One turn moves each row of this set onto another row. After a few examples, where does it send each row asked below?
resev: [-12  14   2  18  -2  -4 -10  -3  29  13  -3  -8  -2   7 -29 -16   7   7
  11  -5  -5  -4  -3 -19  35  11  -9  12]
Mez: [-11   5   2  21   2  -7 -23   4  35   4   5  -6 -10  10 -26 -26   5  15
   1   2  -5  -7  -5 -19  35  13  -7  11]
suv: [ -4  16  30   6 -10  17   1  32  11  -1   9  17  -6   8  15 -19   1  -7
   7   2  -7   3   2  -1  16   5 -14 -11]
noz: [ -2  12  10  14   2  24  -9  -1  26  -5  14 -21  10   6  13 -18  10  14
   1   7 -12  -5  -8 -49  18  -1  -9  -8]
vasa: [-12   5   6   1 -15  23 -10  23   5 -11  -1   8   2   8  14 -23  -1  16
  21  26  -9   7  -4 -18  24   7  -9 -10]
vavu: [ -5  17   9  15  10  20  -7   2  22  -7   2  -7  15  -2   6  -5  10  -1
  10   2 -12  -5  -2 -50  10  -4  -8 -12]
kemu: [ -7  -2  15  20   3  -4  -9   2  21   2  10   4  -1  -3 -39 -25  -4   5
  15   7 -16  -1 -11  -8  15   3  -2  12]
Bira: [ -2  12  25   5  -3   7  -3  30  15  -5  14  21  -4   5  22 -22   0   0
   2   5  -7   0   3   6  17   9  -8 -12]
pokub: [-10   5  18   1  23  12 -10  16  29   5  -4   3  24   9  20 -24  21   6
   8   7 -11   5 -10  -5  12  17  -8 -10]
velal: [-18  22  16  -5  -8  25  -9   5  18  25  38   0  13   4  -3 -10   5   3
  19  -7 -14   4   3 -17  30   4  -4 -10]
Loz: [-15   4  28  -6  15  17 -12  16  19   1  -6  16  23  18  14 -29  14   4
   5  -1  -8   6 -11 -21  12   6 -17  13]
Rurab: [-10  11  19  12  22   2 -13   3  23 -11   7 -10  -5   1 -28 -13  16  -9
  -3   2  -6  -1   6 -16  10   1 -11 -19]
Riv: [-12   9  16   1   3  -1  -8 -20   9  -9  17   7  -4   8 -16 -18   5  19
 -10   4   2   4  12 -16  23  -4 -11  15]
savef: [ -5  20  20  -6  -4  23  -5  -2  28   0   5   5   1   7 -21 -31   5   3
  12 -17 -13   5 -34 -25  27  17  -9   4]
Zula: [ -1  18  10  -4   4   9  -8 -12  36   4  10  10   5   4  -7 -30  10  21
   3 -13  -9   3 -27 -12  33  27  -4   5]
mutaz: [ -8  14  25  -1  -1   4  -6  23  23  -2  12  14  -1   9  30 -27   3   2
  -6  -1  -5  -2   0   7  22  11  -3  -6]
Tega: [ -5   1  15  14   3  25 -14 -10  23  -6  23  -8   7   5  17 -23   4  27
  -4  14 -14  -1  -7 -37  13  -2  -1   3]
tiba: [-16   4  21  -6  -8  24 -12  20   4  -9  -3  19   9  18  10 -28   1  10
  13  11  -6   7  -7 -29  19   0 -16  13]
luki: [ -8  -5  10  22   5  -8 -22   7  30  -3  13   0 -10   4 -32 -32  -2  13
   4  10 -12  -6 -10 -12  23   8  -3  11]
Vura: [ -8  13  14   5   0   7  -3  -2  18 -12  14 -31  -7   1 -25 -22   8  -1
   1   8  -9   2  -3 -16  20   0  -7 -19]
Bebi: [  2  10   7  15   5  15 -19  11  23 -10  10  34 -16  -4 -23 -17   3  13
  16   6 -11   2 -14 -17  20  21  -8 -15]
mil: [ -6  12  24  -1   2  20  -9  18  18  15  45   5  18  -2 -12 -17   2  -5
  19  -2 -20   2  -3 -17  17   0  -7 -16]
bak: [-10  10  10  18  -1  -3  -1  -4  21  11   0  -1   3  -1 -37 -15   1   1
  20  -2 -12   0  -7 -12  22   6  -6  12]
podo: [-10  12  13  -2 -12   5   0 -16   9 -11  20 -20  -6   5 -18 -25   1  16
  -3   9  -4   5   1 -15  28  -3  -7   2]
kogom: [-25  22   8  -8  -4  17 -26   5  24  16  35   9   5   8   6 -12   4  10
   7  -8  -7  -2  10 -24  38   7   1  -4]
Sobo: [-10  -1  16  14  11  20 -14 -14  17  -8  18  13  10  -2  12 -14   1  21
   3  14 -16   1  -1 -31   1  -6   6   5]
sotik: [ -8   5   4   5   3  16  -9  20  20  -2  -1  -2  11   2  20 -20  11  13
  18  23 -12   5  -6  -4  19  18  -4 -24]
Rovo: [ -4  15  18   6  -4  26 -12  13  21  -8   5  19 -12   2 -31 -23   1  -1
  20  -5 -14   5 -26 -28  19  14 -11  -8]
zabon: [  3  12   1   8   9   4 -16  -4  33  -2  13  28  -6  -3  -8 -21   8  27
   5   2  -7   1 -15  -7  29  29  -3  -7]
votam: [-12   8  20   9  24  -4 -16  -8  18  -9   9  13  -4   6 -23 -11  14   4
 -10   1   0   0  15 -16  12  -2 -13   2]
Tavir: [-18  13  11  -5   8   6 -36  18  28   2  40  19   5   6   4 -20   1   7
   1  -4  -9  -8   8 -27  31   3  -1  -6]
Kunu: [-12  20  33  -1 -12  22   1  27  15   4   6   8  -5  15  18 -23   3  -9
   3  -7  -6   3  -2  -4  20   5 -13  -4]
Leb: [-10   9  13  15  16  18  -9  -7  17  -8   5  14  14  -7   6  -2   5   3
  11   6 -15  -2   2 -39  -1  -7   2  -4]
banim: [-13  19  30  -5  -7  14  -4  21  22   3   7   6  -2  15  27 -27   5  -3
  -5  -9  -5   1  -3   1  24   9  -6  -1]
Mapa: [ -7   7  21  -1  12   8 -25  27  24   1  47  16  13  -1  -8 -23  -1  -2
   8   0 -17  -6   0 -23  18   0  -5 -13]

mil -> velal
resev -> Mez
tiba -> Loz
Now these:
Tega -> Sobo
savef -> Zula
Rurab -> Vura
Bira -> suv

One turn moves each row of this set onto another row. After a few examples, where does it send each row asked below?
kubez: [  3  10   3 -10   1   3  -2  14   9 -12  -6 -20   5   0 -12   7  20   0
   7  13   8 -24  -2  12   0  15  -7  24 -19  -4 -13  -5  -7   2  -4  -6]
Nada: [ -3 -14  -6  -3  19   1 -11  14   8  -9  13  -9 -18   3  -6  -2 -17  -9
   0   4 -10   1   7   4   5  -6   2   3  -6  -4  13 -10   4   0 -23  -1]
zos: [  7   6  -3   6  -9  -7   0  -6  -8   2   4  10   2 -16   8   0 -11  -5
  -9 -18  -8  -8  -1   2   6 -16  10 -15  12  -1   8  -4  14   1  23  14]
Ges: [ 11  -1   5  13  -8   2  -5 -11   1  -6   4   7  -5 -12   9  -8 -15  -6
 -10 -15 -10   7 -11   5  -2 -14  13 -14   5 -12   8  -7  10  -2   5  18]
Bapu: [  0  -2  -9   0  17   3  -1  16  -1   1  13  -5 -17   0 -18  -8 -13   5
   4  10  -5  -6   9   3  10  -9   4  -5  -5   4  22  -8   7   6 -17  -8]
vogo: [  5 -14   1  -3   4  10  13   0   7   3  15   7  -9 -12 -16  -6 -11  21
  -1  -9   9  12   8  -3  12  -5  18  -3 -13  -2  11   2 -10   3   5  -4]
daka: [ -5  -4  -6   2  -5  -3 -10 -14   7   2   9   0 -10  21  -3   7 -15  -6
   5   9 -10  25 -10   6  -3  -9  -6 -14  -3  -2   3   5  14  -1  -8  10]
seb: [ 11   7   0  12  -5   3   5  -6  -6   1   6  15  -4 -17   0 -16 -11   7
  -7  -8  -8   2  -2   2   2 -18  15 -22   6   2  13  -3   9   4   8   9]
res: [  2  15   7  -7   2   0   7   6  12  -6  -8 -18   8  -2 -15   4  16   1
  10   8  11 -24 -12  10  -1  22 -10  22 -20  -5   2  -2   0  -4  -5  -4]
pebe: [ 12   4  15  -8  -4   4   6   0  10 -12  -7   5  16 -14  -2   5  27   2
   0  -6   4 -15   0  11   6  13   7  21 -10  -5 -21   1 -16  -2  11   0]
doneg: [ -3  18  -4  -3 -12  -4 -10   5   9 -10 -14 -12  10  10   7   2  19  -2
  13  18  -5 -11 -11  10 -18  12 -14   6 -14  14 -15   3   3   6  -5  -1]
Pizap: [ 13  10  15 -11  -4  -1   7  -5  12  -4 -13   5  17 -14  -6  -7  24  -9
  -4  -3   4 -10   3   3  11  14   3  16  -2  -7 -19   2 -13 -11  17  -4]
guvig: [  4 -21   4  -5   2   9   4  -1  14  -8  14  -1 -10 -11  -5  -1 -19  10
  -8 -14   7  17   2  -2   3  -3  17   3 -17 -14   3  -1 -13  -3   2   5]
kare: [-12  -6 -19  -2  14  -2  -3   6  -2   0  13  -6 -16  14   1   2  -9  -6
 -11  13   2 -11  15  10  11  -4  -3  -2 -12  -2  21 -13   1  -4  -7 -12]
Pugib: [ -3  21  -5  -8 -10  -7  -8   8  13  -4 -19 -21   9   7   3 -12  13  -8
   9  20   0  -8  -6  -1 -15  15 -16   5 -13  11 -10   2   2  -1  -1  -8]
zamiv: [ -8  -6 -16  -9  14  -7  -8  23   0  -3  11 -15 -13  -1  -7   3 -17  -4
   1   2  -4 -17  14  -1   7  -7  -1   3  -5   7  18  -9   8   5  -6  -5]
pif: [  0 -19  -2  -7  -3   1   9   1   9   2  13  -2  -2 -10  -8   8 -14  16
   1 -22  15   5   8  -4  12   2  15   7 -16  -3   9   2 -10   1  21   1]
davu: [  5  19   5  -7 -14  -7  -3  -6  12  -5 -20   7  19  -5  14 -14  21 -12
   0   6  -9   0  -3   0  -9  10  -6  -2   1  13 -20   8  -4  -5  11  -2]
bifo: [ -5  26  -3 -10 -10  -5   0   6  11  -9 -14 -13  10   0   7  -5  10   0
   3  17   0 -14 -15   3 -24  14 -16   0 -18  13  -7   8   3   1  -6  -1]
viz: [  1   2  -8  10 -10   0   4 -15  -7   0   5  14  -2  -6  20  -7  -6  -1
 -25  -8   2  -4   3   9   3 -12  12 -18  -2  -7  13  -9   1  -5  20   5]
difu: [  5  10   6  -9   0  -1   1   9  14  -4 -13 -22   7  -1 -15  -6  18  -7
   8   8  12 -18   0   3   5  20  -6  25 -16  -7  -6  -6  -7  -6   3 -11]
boson: [  9  13  16 -15   4   1  14  -3  11  -7  -4  10  15 -14 -11   6  24  -4
  -5   0   4 -18  -2   9  10  15   0  16  -5  -7 -14   7 -11  -9   7  -1]
Fatad: [ -5 -21  -8   1   5   5  11  -5   7  -1  12   7  -6  -1   7  -2  -5  10
 -13 -11  14   3  14   6  13   3  15   4 -20  -5  18  -8 -17  -6  11  -8]
Sek: [  2  18   8 -11  -6  -6   6  -4  13 -10 -13  18  21 -13  15  -6  21  -5
  -3   2 -11  -6  -7   3 -12  12  -4  -2  -3  16 -16  14  -6  -4   3   2]
ruf: [-12  -2 -15  -3  -9 -11  -6  -9   3  10   8   3  -2  21   0  13 -11   1
  12   3  -7  16  -1   0  -1  -5  -9 -13  -2  17   7   9  16   4   8   4]
Zub: [ -4   4 -10   6  -7  -1   0 -11   1  10   8   5  -8  15 -10  -2 -11  11
  11  11  -5  20  -6   2  -1 -10  -3 -21  -4  11  14   7  15   6  -3   1]
gaf: [  7  19   7  -5 -16  -3  -3  -4   5 -12 -13  10  19  -9  14  -1  24  -4
  -3   5  -9  -9  -7   9 -12   4  -2  -1  -2   9 -27   7  -4   1  11   6]
fepi: [-13  -1 -19  11  -9  -6  -3 -19   0   8   5   7  -5  26  14   3  -4  -1
  -1   9   0  11  -3  11   0  -3  -6 -16  -8   7  19  -3  12  -3   4   0]

vogo -> seb
res -> boson
Now these:
kare -> Fatad
ruf -> zamiv
davu -> Pugib
Nada -> guvig
gaf -> doneg

